One hidden turn or mirror swaps the rows below in pairs. Which row is each named row swapped with?
K_958: [-27  13  -5  10  46   5  13  -9   0 -34  -8  17 -14  11   3 -26   8  -6
 -19   8   6   9  -8   0   7 -17]
K_10: [-17   2 -27  -5 -15  -1 -13   7  -9   6  10  17   3  10 -21 -15  31  17
 -42  25  15 -15  14 -14   8   5]
K_577: [-16 -30   7   0  21 -27   6 -16  11 -35  -8  -1   8   2   3  -5   8  19
 -13  -7  13 -10 -36 -15 -11  19]
K_637: [  6  -5  24  -1  -2  17   5 -13  11  -8  16   8 -12  14  52  -4  15   3
 -10  21   0  -3 -36 -15   0  11]
K_93: [  8 -12  -4   9  11  -8 -10 -22 -33  -5  -5 -18   0  18  20 -36   0  25
  20  28  11   9  -3   7  11  21]
K_662: [  9  -3 -12  -4 -18  18  -1  11 -35 -15 -28   1   9   6  25 -16   3   0
 -15  46   2   5  16   8  11  36]
K_191: [  2   2 -13  -6   3  20   2  13  27  13  10 -21  -9 -15 -11  20  48  10
  -7 -10   3  20   0   8  15  16]
K_194: [  4  -9  -5  -6   0  21  10  20  23 -27 -37   1   1  -1  31   4   1   3
 -11  18  -1   0 -32  25  29   1]
K_474: [-36  -5  -1  15  -9  26  -5 -33   6  -2  31   9  -7  -1 -18 -23 -12  -7
   9   6  -5   5 -11 -12 -13  25]
K_901: [ -5  -9  -6  -4 -19   7  -1 -11  -2  -8  29  23   0  -9  37   7   2   0
  -3   9   1   4  -8  54  -1   7]
K_112: [  0 -12 -14 -11   3   5 -15  15  18 -13   3  22   3  14   3 -12  26  -3
 -42  37   8 -26   6 -20 -10  -6]
K_389: [-20 -16 -33  -9  18 -13   1   1  27  -8  12   5  10   2  11  18  27  14
 -27 -23  11   3 -24  17  11   0]
K_775: [ 26  11 -22 -15   2 -16   2 -10  -8  -2 -11  -3  12  -1  -3   6 -29  -1
   7 -11  28  -2   8 -23  30  21]
K_895: [ 21  -1  10  -8 -17  29   7 -18   1 -10 -17 -14 -34   2 -26 -17  11  -4
   2  -1  11   0 -42 -18  -6  -2]
K_111: [ 21  -7 -40   6  10  -6  22 -27  13 -11 -13 -30  -6   4 -15   5   0   8
   1  -6   9 -14 -12  11 -17 -24]
K_739: [ 34 -12   2   0 -14  28  -2  -1 -27  -1   6   9 -33  -1  19   3   8   4
  -6 -10  47   8   1  20  -1   4]
K_85: [ 17 -17 -21 -21 -16  15   9   7 -31  -7   7  -2  -3  -1 -35 -29  16  -2
  15  21  25  -2  -4 -10  -3  29]
K_606: [-18 -15 -26   3  -4 -21  17   1   0   4 -12  10  19  12 -22   4  -4  -6
 -17   0  -6  29  13  32  -7  12]
K_221: [ -2  -2 -33  16  10  32  12 -13   4 -26 -26 -18   7  22   7 -27 -19 -12
 -17  20  19  25 -12 -15   2  -4]
K_825: [ 30  -7 -27 -26 -27  -9  11  17  10  14 -12   0  -8  23   0 -30  13   2
   6  24   4 -12  -7  -5 -16  18]
K_444: [-37   5  18  12   3  44 -14 -10  14 -23   1 -25   4 -21  14  -5  13 -11
   8   4   3   6  -8   4   2   3]
K_13: [-20 -15 -17 -13   4   8   2   4 -15  -2  12 -15  13  -6 -39  15  -5  14
 -21  21 -27  -1  -2   7 -20  25]
K_231: [ -9  -4 -27  -6 -13   6  -9   0 -10 -14  15 -16  -1   5  26 -11   3  -7
   0  -7   5  -1 -13  28 -48  -4]
K_683: [-27  -9   1  -8  21   7   3  -3   6  -4  12   0 -17 -18   6 -18 -22  -4
  -6 -29 -12 -17 -37 -11  19 -19]
K_323: [  7   4 -21  -7  -1 -12 -18  19  23  14  26   8  14  38  14  -8   0 -21
  -8  11   5  -2  -7   4   2  -2]
K_263: [  6  -5 -39  30  11 -17  14  22   6  12   0   7 -24  -9 -22  -1  -3  -6
  11  15  20  19   6   2  19   2]
K_598: [-30   3  -9   5  10  20   3  -2   8  -2  24  18 -13 -11  -1 -33   4  -8
  -4  35  15 -33  -5 -22  23  34]
K_567: [ 14   3 -21  -8  -4  38  12 -41 -18  -9  -9 -36   0   9  -7 -38  -7   4
   5   7 -17   7  -6  -2  17   6]
K_153: [-14  -4   7   6   9  15 -12 -24  32  -1 -14  -8 -22  17  12 -28  22  23
  -2  28 -15   5 -18  12 -18  18]
K_366: [  7   2   2  15  18   9  32 -32 -10  10 -21 -16  -3 -14 -23  25  16  11
   5   5  16  13  -9  15   3  -9]
K_907: [-20  -3   8  -1   7  15  10   0  22 -21  17  -8  -3 -25   1  13  14   0
  19  -4   6  -4 -30 -21   8 -30]
K_644: [ 14  13   7 -19   1  26 -11   7 -11  17  19 -12 -11   1 -15  12  18  12
 -26 -11   3   8 -27 -21 -28   4]
K_501: [ -2  20  -4 -25   6  23  27 -10   8 -22   8  -2  14   1  29   9 -10  20
 -21  31  16 -15 -14  33  -5  13]
K_566: [ -2 -27 -39 -10   5  34 -17  41   3  -7 -17  -8 -11 -10   4  -2  14  12
   6 -10  -1  21  -8   1  -5  20]
K_41: [-15   7  22  -8   2   5  15 -25  -5  13  25  16  -2   1 -14  25 -27  -9
 -10  27  -3 -12   9   3   5  21]
K_534: [ -8  -4 -20   6  27  21  19 -23 -24  19  -3  27  -5  25 -22  -6  -1  -2
  -7  15   0   3 -14 -43 -12   3]
K_414: [-24 -43 -11 -10 -22  -6  31 -16 -12 -12  -3   9  -6  10   8  -7 -13   6
 -23  27  -7 -16 -24   2  -4 -14]
K_915: [ 10   7 -15 -19 -13  -4 -25  37 -19  14   9   8 -16  21  13  11   6 -11
 -25   3  21  -5 -17 -14  15  -3]
K_174: [  7 -22  27  -5  -1  25  32 -26 -12  22  -1  -9 -22   6  21   7 -12  18
  -2  15 -15 -13   7  -1  24  13]
K_720: [  0 -14 -16   6  15  29  -8 -35 -14 -23  18  24 -27 -10  -9   3 -25  17
 -18   7  26  -8   2  -2   6  25]
K_805: [ -4   2  27   2  22   6  -2 -18 -35  15  -1   1 -11 -23  23   5   5  19
   4  20  -2   5  14  32  -5  24]
K_393: [-19  -5  12  -7  23  12   8 -26   1  -1  16  11   6  -6 -15 -13 -39 -13
   0  21  -7 -29 -15 -23  14   4]
K_382: [-23 -19 -19 -14  21  46  20  -5  13  -2   9   6 -20  33  21  -9   6   0
 -14  -1 -10 -16  12 -22  25   9]
K_616: [ 17  32 -19 -12 -30   0   3 -14  -8   0   4 -12  18 -20  -2  -4   2 -11
 -21  24  15  26 -15 -11   7 -10]
K_32: [-19  -6  20   6  -9  -2  12 -10  10  -1   0  -4 -12 -11  60  -1   6   0
   1  13  -6   0 -28  10  20   0]
K_667: [  8  -9 -35  -6  11   4   5  -1  23   5 -26  -5   5  13  23  -8   7  -3
  -8  11   4  -3  10 -37  46   5]
K_711: [-21   3 -47  -2 -16  10  18   7  20   0 -46   3   3 -11   2  -8   7   2
  -6   6   2  -4 -35  -1  -3   1]
K_374: [-13 -28 -15  -7 -19  21 -15  17 -27  11   6  16 -13  23 -24  -6   6 -19
   8  -7   2  -7  14   2  25  16]
K_542: [-20   2 -34   4 -18  22  22 -28  18  -6 -13 -10 -13 -33  21 -15   2  19
   8   1   3 -13   2   8  14 -16]
K_944: [  6  -5  15   4  11 -12 -16  15  -5  16   2 -10  -3 -10 -20 -10   7  -2
 -23  16  13   1  -6 -11  59   8]
K_716: [-11 -22  -1  17  10  42  22   8   2  10  21  -9   8 -25 -13  -2   4   3
 -11  13   1  35  -7  33   5  12]
K_84: [ 17  -8  -9 -16 -17  18 -24  29  -5  -6 -21  -1 -14   7  24 -20  15 -18
  -7  39   6 -12   4 -23  -9  -8]
K_905: [-10  -7  30  -2   7   6  -1   7  -4   8  -6  18 -12 -11  34  -1   8  -7
  -7  19  -1  -1  20 -21 -39  15]
K_257: [-21  10 -29   3  -6 -11   4 -24   6  10   1  -1  26  34   1 -12   7  -5
 -26  27  27 -10   4  23  22   3]
K_856: [  2 -11   9 -11  -4   6   8   5 -17   0  16  27  -1  14 -21   0  19   0
   7  14  13  -4   6 -18  57   0]
K_881: [ 11  -6 -10  -9  13  26 -18   8 -41  16  -2  -5 -37   4   6 -20   2   5
  10   3  14  -9 -11 -20 -31   2]
K_818: [-18 -11  -2  -6  23  19 -11 -10   1  -3  17 -10  12  25  33 -17   8   0
  -2   9   1   9  39  21  18  10]
K_78: [ -4 -14  -3 -17  16  37  11  13 -12  10  -5  -4  -7  27 -16 -36   4 -25
 -14   3 -15   8  22 -11  -3 -18]
K_514: [-11  -2  10 -12 -17  29   0  -3 -20 -15 -29 -19 -20  -4 -45   8  -1  -4
   0   9  10  -4  15   9  16   4]
K_21: [ -2  20 -30  -2  12  -4 -31   9   6  13   1   3  13  32  10  -8 -17 -20
  -2  28  -4  -9 -25 -11  -8  21]
K_522: [-30   1  10 -21  14  20  30 -25 -10 -31  11 -14  14 -23   4  -8  -5  -6
  11  21   5 -14   9  15 -19   9]
K_339: [ 30   0   3 -27 -18  -5   0  23  -6  12  -3   3 -18  12  16  41   7  -5
  -7   3   6 -10  -3   6   8  -1]
K_865: [ 14  18 -34 -18  -1  29 -14   6  -4  16  -4   4 -25  16 -10  19 -26  12
  -6   7   6  -4  14  26   5   9]
K_480: [  0   0  -1   6  26   5  10 -35   8   3   1 -19 -29 -29   3 -11  23  13
   5 -11  34   5 -26 -11  -5  -4]
K_421: [-12  18 -11 -19  -5   2  11   7   2 -15  -3  -6 -29 -26 -22  -6  24 -13
   8 -15  19 -28  -3  23  14  -4]
K_148: [ -8  -3  -8 -18  28  -6  13  -7 -30  17  -6  35 -20  -3 -12  12  -1   6
 -17  10  16 -15  17 -27  19  18]
K_762: [-16 -23  -1  15   8 -11   4  45 -10 -14  -6 -10   3 -32   4   2  11  -3
 -24   4  14  -1 -11  -5  -1  13]
K_152: [  0  -2  -9   0   5   0  13  -6 -24  -6  15   0   1   6  34 -44  -6 -25
  -3 -27  15  -2   9  -5  30  -3]
K_975: [  8  -5   5  -7   0 -12 -14 -24   8  -8 -26  -6 -27 -20 -25  -6  17   1
   8   3  -3   4  27 -14 -20   7]
K_858: [  8   7 -27   4  19   2  19 -22 -10  -6 -11  30  17  10 -12  -9   1  13
 -31  33 -16   3  -1 -17   8  31]
K_5: [ 11 -18  -2 -10  -5  12  -3   7 -23  -2   3  15  -9   3  19  25  -2  26
 -14 -27  28  18 -14  14  12  30]
K_448: [-12   9 -23 -26  18   0 -13  20 -36 -14 -15  -5   1 -10   3  14 -18  20
   5   0  -4  -1 -10   3 -32   9]
K_386: [  3  -1  -8  -4  -3  -2   0  -6   3 -17 -36 -13  -9  14  13   3   4   5
   5  12  -3  -8 -36  50  22   7]
K_77: [ 18  -6  12 -11  -5  -3  -2  -7  -8  -4 -11 -10  -9 -18 -52  -8  11  -1
   6  -1  11  -1 -34  11  22   1]
K_457: [ 17  -2 -29  -1 -22  16  16 -20  27  -5   0  17  -8 -27  27   0   6  -1
   7  -1   6  -7  -1  35  24  -7]
K_370: [ -4 -11  19  -4   9   3  -9  -3   9   2 -10 -25  -4  15  43  -7   4   3
   2   0   6   0  16 -41 -13   7]

Swapped with K_41: K_895
Swapped with K_339: K_637
Swapped with K_414: K_616
Swapped with K_84: K_901

